One vector is turned by the same rotation once a step. Each row is the vector after some number of steps, and that number follows the row.
The counts run from 0 to 314.
[ -5   7   5   8   7  -6   4   1   2  -6  16  -4  -7  -7 -13  12 -12  12
  -1   0   1  -5  13  16  28  -7  31  -3  11   5  29   9   6 -17  33 -12
  14  -2 -23  -5   5  23   8   1  10  10  -6  -1   0 -15  16 -13   8 -12
  -9 -13  -6   5  11  19 -13  14   6  10   0   5   7  29  18  28  19  18
 -16  17  32  -9]
147
[-13  -1  -1  -3   2 -14   3 -12  -1  -1   9 -10   1 -12   9 -10  -7   5
 -10 -10   6  -9  28  25  22   5  21  -3  11   5  28   3   1  -4  23 -17
  19   6 -32 -11  13  42   9  -2   5  16 -17  10   0 -22  15  -5  -9 -10
   3  -4  -4   5   7   0 -11   1   3   6   0  -4   8  23   7   5   0  25
 -23  21  29 -13]
158
[ -5  14  -8   0   3   7   1 -12  14  -9  20  -5   3   1  15   3   8  11
 -14   1   7 -17  27  17  13 -10  27  -7   5  -3   5 -11  11  -4  24 -22
  32   6 -34  -9   2  32  23  -4  -7  13 -25   8   0 -10   4 -16   6   0
   8   2   0  10  18  -5  -8  -6 -10   5  10   3   5  26   5  -2  15  18
 -19  12  22  12]
165
[-14 -13   0 -22   9   1  -2   4  -5   4   3  -7  10   0  -9  -1 -11   2
 -15   8   0  13  19  14  17  -6   9  -4   4   1  12 -13  25   0  21 -27
   4  21 -34  -7  -1  30   4   8   1  17  -5   5  -8   1  17  -7 -10  -8
  15 -18   6  21  21  -5 -19 -20  27  16 -16 -17   2  34  11   1   3  29
 -14  11  12  -3]
213
[ -9  -1 -16 -23  -8   7   6  -5  -4   2  18 -16   8  -3 -21  -5  -1   7
 -21   3   8 -12  26   6  19  -6   9  -1   1  -8   7 -14   6 -16   2  -6
  18  24 -34   3   4  23  27 -11  10  18  -7  -6  -6  -5  20 -10 -10  -5
   6 -19  10   8  11  -6 -20 -15  -1   7 -18  -8  12  24   4   2   1  34
   5   9  13   4]
98
[ 10  -6 -15  -3   5  14   1   4  -8 -10  15  -4  -4   0  -9  19 -19   9
 -16  21  19   6  25  16   8  -5   9  -5 -10   0  -9 -20  17  -8  17 -17
   7  18 -38  20 -13  24  -3   8 -11  11   7  -2  -3 -10  14 -14 -12 -12
 -10 -15  12   5  15   2 -26  15  20  11  -3  -6  13  44  19   2  10  19
 -16   7  16   7]
19
[-13   2 -13  -4  16   6   5  -9  -3  -1  11  -7   5  -9   4   1   6  -1
 -24  -1   2  -8  24  32  22  -4  23  -5   6  -3  15 -10   5 -14  25 -18
  20  12 -38 -18   7  33  18   5   2  18 -18   2   2 -10   3  -9  -7  -7
   9  -5  12   6   9   5  -9 -10   1   2  -9  -9   0  29   7   8   3  27
 -16  19  14  -1]
166
[ -8 -15  -6 -16   3  -1  -4  -1  -5   2  12 -10   7   9   7  -7  -6   6
  -7  16   6   7  28  14   7  15   5 -18  -8  -4   2 -11  13   8  18  -8
   7  21 -40   8   4  33   6   7  -4  14  -5  -2 -13  -3  21 -14 -17 -12
  15 -18   8  -1  17  -3 -23 -13  18  12 -17 -15  15  28   9  -9   0  33
 -14  12   7   0]
9
[ -4 -11 -20   7   4   8  -4   2  -1  -2   9 -16  -3 -13  -2   3 -11   9
 -20   8   7 -11  24  29  -5  -5  -5 -11   3 -12   5 -15  -7 -12  15 -19
  11   1 -29   0  -4  36   3   0  -6  16   3   6   1  -7  21 -12 -30 -10
  -8 -18   9  -8  10  12 -16  -2   2   8 -17   4  20  32  -1  11  -5  21
 -10  14  22  -9]
269
[  9   1 -23  -3  -2   5   5 -14   5  -8  27 -21  -9  -4  -8   9  -3  17
  -8   9  12  -9  28  19  23  -4  -7  -4  10  -2 -14 -19  12 -17  -2  -8
  10  26 -33  16 -25  23  10  -8  -8  26   7  -8 -14  -9  17 -16   0 -14
  -8  -9  13  16   6  -5 -24   2  -8   1  -3  13  20  29  -1  -6   6  17
  -2   8  22   4]
287
[ -7 -12  -5 -11  -2  -1  -1  11   0   6   3  -9  -8   3 -11   5 -16   0
  -7  19   1  16  15  17   8  -4  10   2   2   3   6 -13  24  -7  22 -35
  -6  18 -35  11 -13  23  -1  -1  -7  13   3  14  -8  -9  16 -13 -12 -20
   3 -13   1   9  11   4 -22   7  29  22 -15   0   3  35  10   4  12  26
 -13   7  25 -16]
214
[-14 -16 -10  -9 -13   0   8  -5   4   8  13 -23   5  -4 -19 -10 -12   4
  -8  10   6  -9  20  10  21  -5   2  -5  12  -8  17   5 -10  -5   5  -4
  13  15 -26   2   3  32  22 -13   5  23 -11  -7 -20  -7  23 -20 -12 -14
  -5 -22   5  -8   5   5 -15 -14  -5  10 -19  -3  22  19  -6   6  -3  33
  -4  10  19 -15]
90
[-14 -16  -9   2 -15  -8  -3  -2   4  -6  18 -18   8  -9  -6 -12 -10   6
   1   3  19 -10  28  25   1  15   8  -8  -1  -8  11  -9 -15  -5   4 -12
  12   3 -26   8  -3  39   1 -21   3  31   3   6 -11 -13  20 -18 -13 -18
 -10 -17  -2  -2   6  13 -28   0  -8   3 -10  17  26  12  -1   5  -3  27
 -13  15  24 -13]
69
[  6  -6   0   2  16  -4  -3   7   1 -11  16 -13   3  -3 -14   4 -22  12
   0   8   7  11  13  25  12  -4  11 -10  11  22   9 -14  13  -6  22 -16
   0  19 -23  12 -19  17 -10   1   1   3  10   3  -1 -16  13 -15   6 -18
  -6 -24  -2   2  15  21 -21   4  17   5  -2  -3   9  35  24  11  15  21
 -21  21  17  -7]
228
[-12 -10  -4 -16  -4 -10  -5   5   1  -8   8 -15   0   2  -5  -2 -24   7
  -6   5  12   7  20  14   4   6  12  -8   2  -5  -1 -14  14   6  22 -35
  -2  10 -35   9   2  38  -4   3   5  19   7  13  -3  -9  11 -17  -9 -25
   1 -19   1  14  14  -1 -26  -4  19  14 -10  -6   7  33  11  -8   3  16
 -17  14  22  -9]
226
[ -6   4  -9   2  12   2  -3   3  -6 -11   8  -9   6  -3 -22  15 -17  11
  -6  19  12  -2  14  21  12 -13  14  -3  10  -3  -2 -11  14  -1  18  -3
  11   8 -26  13  -5  18  -8  16  -4  10   4  -5  -6   2  22 -18  -9  -9
 -13 -29   1   6  17  12 -18   3  21  14  -9 -15  18  45  21  10   3  23
 -10  17  19  13]
32
[  3  -2   2 -21  -5   6   5  -7 -11 -13  18 -19  13  -4 -19 -14  -2  19
 -12 -14  -6  -8  11  15  29   6  13  -7  -8  -2  18   0 -10 -16  10 -11
   9  21 -31   6   5  10   4  -7  14   7  -9   6   0 -26  11  -6  -5 -20
   4 -17  14  -5   0  26 -23  12   3   4 -14  -3   4  20  31  13   5  39
 -24  19  19  -2]
128
[ -2  -4  -7  -6   7  16 -11  -2   7  -4  16  -4  21  11  19  -1 -13   6
 -18   2   9   6  23  10  -1   4   8 -14 -15 -11  -3 -25  12   8  18 -17
  26  18 -37  15   2  31   0   3 -10  19   1  -2 -10  -3   9 -15  -2 -10
   8 -20  21  -6  22   1 -19 -17  14  11 -10 -14  16  26  14  -7  12  26
 -14   7   1  13]
8
[-11  -9  -1  -4  -4   8  -2  16  -2  -8   4 -11  23   0  -4  -5 -25  15
 -12  -5  13  11  16  13  -4   7  16 -10  -6  -8   6 -19  -4   2  13 -26
   4  13 -30  17   6  34 -11   0  10  13  10   9   6  -4   5  -9  -9 -26
 -12 -33   6   3  19  17 -27   0   6  15  -7   0  19  24   6   8  -1  18
 -18  20  12  -3]
34
[ -6 -12 -11 -16  15   8   0  -1  -1   4  19  -6   4   5   9  11   5  -2
 -18   9   6   4  23  17  14  -6  12  -6  -7  -5   0 -18  19  -5  26 -30
  11  18 -36  -3  -7  25  13  -2  -5  22  -7   7   2  -8   7  -8  -7 -13
  22  -8  12   7  17   3 -13 -21  11  11 -15 -16   6  24   9   1  13  23
 -13  12  16  -2]
200
[  9   6 -10   4  -1  -6  -6  -8  -2  -8  15 -23   5  -6  -4   2 -11  26
   4   1  17  -5  27  14   4   9   6 -11  15  15  -1 -13   2  -5  -2  -4
  12   9 -30  21  -8  33  -5   0  -5  20   2  -2 -15 -20  10 -28   0 -22
 -21 -15   7   8  13  10 -26  14  -5   0   9  14  18  28   8  -2   2  18
 -25  14  17  11]
49
[ -1  -7  -1 -11   4   1  10 -10  14 -10  37 -22  10   2 -14   6  -6  13
   1  -2   6 -16  16  -1  38 -11  17  -3   6   6   3  -7  11 -18  11  -2
  19  31 -24  12  -9  12  15 -15   1  15   6  -2 -16 -16  20 -20  14 -17
   7 -22  11   3  14  10 -17  -6  -9  -2  -4  -2  13  34  21   4  13  23
  -7  12  21   2]
105
[  0 -13  -2   0  11   5   8  -5   5 -14  31 -17  16  -3 -10   1  -1  17
 -10  -8   4 -10  15   9  32  -6   8   1   9  -5   0 -11  -6 -19  13 -12
  15  21 -27   7 -15  15  12 -25   8  12   5  -2   5 -11  13  -5   1 -18
   4 -25  21  -2  15  24 -12 -14 -14  -2 -19  -5  16  24   9  17   6  18
   3  13  25 -10]
93
[  1  -3   1   1   6  16  13   4   7   3  22 -12  19   1 -12   6 -14  19
  -3   4  -2  -4  14   2  25 -19  17  -4  -6 -14  13  -4  -4  -2  18  -1
  21  28 -16  11   1  19  16  -8   5  10   1  -7  -4   2  24 -15  -4 -14
  -1 -25   9 -12   8  22 -20 -16 -15  11 -12   1  11  32  18  19  17  27
  -3  10  20  -4]
101
[  0  -5 -14 -20   5   4  -3  -6 -14  -3  11 -16   0  -4 -17   9 -11   7
 -17  13  17   9  24  15  13   3   4  -4  -1   4 -10 -21  19  -3   4 -22
  -8  20 -43   7  -8  20  -8  10  -5  11   0   4  -7 -11  11  -9 -14 -16
  -2 -13   5  25  14  -7 -22   5  15   5 -21  -9   9  32  13 -10   0  28
 -11  13   8   7]
18
[-12  13 -14 -18  -7   6   9  -8  -8   3  -1 -11  -8 -10 -25   3  -4  12
 -15  14   3   3  23   9  30  -2  23   3  -7 -16  24  -1   3 -22  23 -29
   6  14 -34  -5   8  20   8   0   6   6 -17   5  -2 -11  15  -8 -13 -12
  -9 -12   1  15   7   0 -24  17   8  15 -14   6  -4  30  20  14   0  35
 -14   9  24   5]
133
[-11 -11  -1  -4  -7 -12  -9  -3  -7  -7  15  -9  -2   7  -2   3 -26   3
   1  19  17   4  22   5   2   5  14 -15   4  10   2  -1  10   0  19 -11
  -4  19 -32  21  -5  29  -8   1  -6  14   3   3 -13 -11  25 -18  -8 -23
  -7 -19  -5   8  16   4 -22   9  14  13   3  -7  25  32  12   2   1  22
 -18  12  28  -1]
23
[ 12   4 -14  14  15   7   4   2   8 -13  23 -25   8  -8  -6   6  -5  30
  -8  -3  11  -2  20  23  16 -10   3  -5  17   1   3 -24   5 -15  -1 -17
  13  16 -24  12 -26  29   5  -8  -2  16  14  -5  -1 -12   6 -23  10 -14
 -17 -19  14   4  10  10 -14  -4 -10  -1   0  13  11  23   8   4   1  14
  -9  10  17   6]
275
[  1  11 -17   6   9   2  -1  -9  -4 -12  22 -17  10  -8  -9  -4  -9  25
 -16  -2   9 -15  34  19  10   0  15 -15  15  -5   7 -15  -7   4   0   0
  27  16 -33   9   0  31  16   4   1  17 -10  -9 -11  -7   9 -27  -3 -11
 -11 -22   8   3  15   3 -16 -14 -18   0 -10   1  14  20   4  -3  -1  23
 -12  13  13  28]
63
[-13 -10  -1 -14  -3  -8  -9   3   3  -1   9 -14  19  13  -1  -5 -19  12
 -10  -3   8   7  19   6   3  -2  16 -12  11   4   4  -9  13  13  22 -22
  15  21 -36   7   5  35  -2  11  13  15   0   9 -11   0  17 -21   1 -17
  -6 -20   3  12  32   3 -20 -16  17  10  -3 -13   4  21   9  -7   6  16
 -22   9  11   2]
225
[  0   5   3  -2  -5 -15  -2 -15  -4  -9  14 -12  -3  -6   5  -9   4   8
   1  -4   5  -6  27  17  12  20  16 -11   0   7  21   2 -13 -13  18 -11
   8   1 -30   1   6  29   8  -6   7  16 -12   5  -1 -28  11 -15   3 -24
   1   2   6   3  -1  14 -26  18  -5  -2  -1  11   9  22  16   9   8  31
 -36  16  23  -6]
150
[  1  -8 -10   4  10  14  10  -2   6  -1  31 -20  24   2  -9  -4  -5  26
  -1  -6   2  -8  14   5  22   0   1 -13   4   1   8 -14  -4  -3   2  -8
  19  28 -23  16 -17  21   5 -22   6  15  13   3  -9  -6  19 -13   1 -17
  -5 -30  15 -11   5  14 -22 -13 -10  -1 -13  10  20  22  15   7  10  27
  -4  15  11   6]
297
[  2   5 -17 -15  -9  10   7 -10  -1  -5  18 -17   1  -4 -24   8 -15  15
  -6  13  11  -3  28 -10  26  -9   9  -5   4 -10   6  -4   2  -3  16   4
  16  31 -29  14   5  11  17   2  -4  15  -7  -7 -24  -7  25 -26  -2  -5
  -8 -18  -5  11  11  -3 -17   4  -1  15 -15  -6  15  40  10  -7   9  31
  -4   7  18  16]
313
[-12   1  -6  -6  -5  -7  -1  -7  -3 -10   3  -9 -14 -13 -13   4  -5   2
  -6   0   8  -6  21  15  18  -2  25  -2   8  -3  22   4   4 -16  28 -25
   7   0 -32  -8   7  27  10  -1   4   9  -7   7  -4 -21  13  -3  -9 -13
  -2  -8  -9  13   4   4 -11  16   5   9   3  -1   5  36  12  11   9  20
 -14   9  33 -15]
146
[ -1 -13  10   1   1  -8  -5   0   6   9  22 -18   2  11   6   1 -16  16
   1  10   4  15  25  13  17   7  -3  -8   9  17   6  -8  15   6   6  -3
   5  30 -28  13 -20  29   0   0 -18  15   9  -1 -23  -9  25 -23   4 -26
   2 -17  -3   0  19   8 -28  -6  18  11  -8   3   4  25  13  -3   9  29
 -20  19  19  -3]
2
[ -3   1   4   1   3 -19  -1 -12  10   5  24 -10  -7   0   8   3  -1  11
   6  -1   2  -4  23  21  28   6   9  -1  16   7  20  -9  12 -16   5 -18
  10  10 -24 -10 -10  35  18 -17  -7  18  -6   7  -7 -25  15 -13   7 -22
  -1   6  -2  11   9  -5 -20   5   0   1  11  15  -5  27   5   3  11  26
 -22  11  35  -5]
172
[  3  -3   2  -9   9   2  -6  -1   4 -16  28  -8  15  11   8   0 -15  11
 -11  -1  11   6  15  13  13   7  11 -14   3  10 -16 -12  18   5  13 -10
  17  23 -33  21  -8  21   0   6  -9  18   3  -4  -7 -17  14 -16   9 -17
   2 -23   9   5  20   6 -27  -5   3  -4  -6 -10  16  32  23  -9   8  16
 -22  15   1  10]
16
[ 12   4  -6  -1  11  23  -5   5   2   1  17 -10   7  10   4  17 -12  12
 -12  10  10  13  16  11   7   3   6   5 -14 -12  -6 -25  18   3  15 -22
  11  23 -30  23 -16  25  -3   1 -20   5   2  -9  -8 -10  12 -16   3 -16
  -7 -15  14  -5  24   4 -21  -1   9  12  -2   0   5  30  13  -1  19  20
 -17  10   8  18]
7
[ -9   7 -15   6   6   1  -1  -4   3  11   4  -6  -8 -12 -15   7  -2   9
 -17   4  -1   3  23  30  22  -2  15   0  11  -2  31 -14   5 -17  25 -30
  15   2 -25 -22   4  36  18   5  -8  14 -19   2  -3  -7   8  -8 -16  -8
   1  -3   6   9  11   6 -10   1   8  10 -14  10  -5  29  11  18   9  32
 -20  19  23  -2]
167
[ -7 -17   4  -1   1   2 -10  -1  -1   8  22 -10   7  10   9   2 -14   3
  -4   8   3  11  19  18  11  13  -6 -10  -5   0  15  -6   4   4  10 -15
   0  14 -31  11 -13  28  -8  -7 -11  20  10   5 -13  -9  30  -7 -15 -19
   8 -19  10 -13   5   7 -25  -7  21   9 -17  -7  12  23   8   4   4  31
 -16  20  19 -14]
1
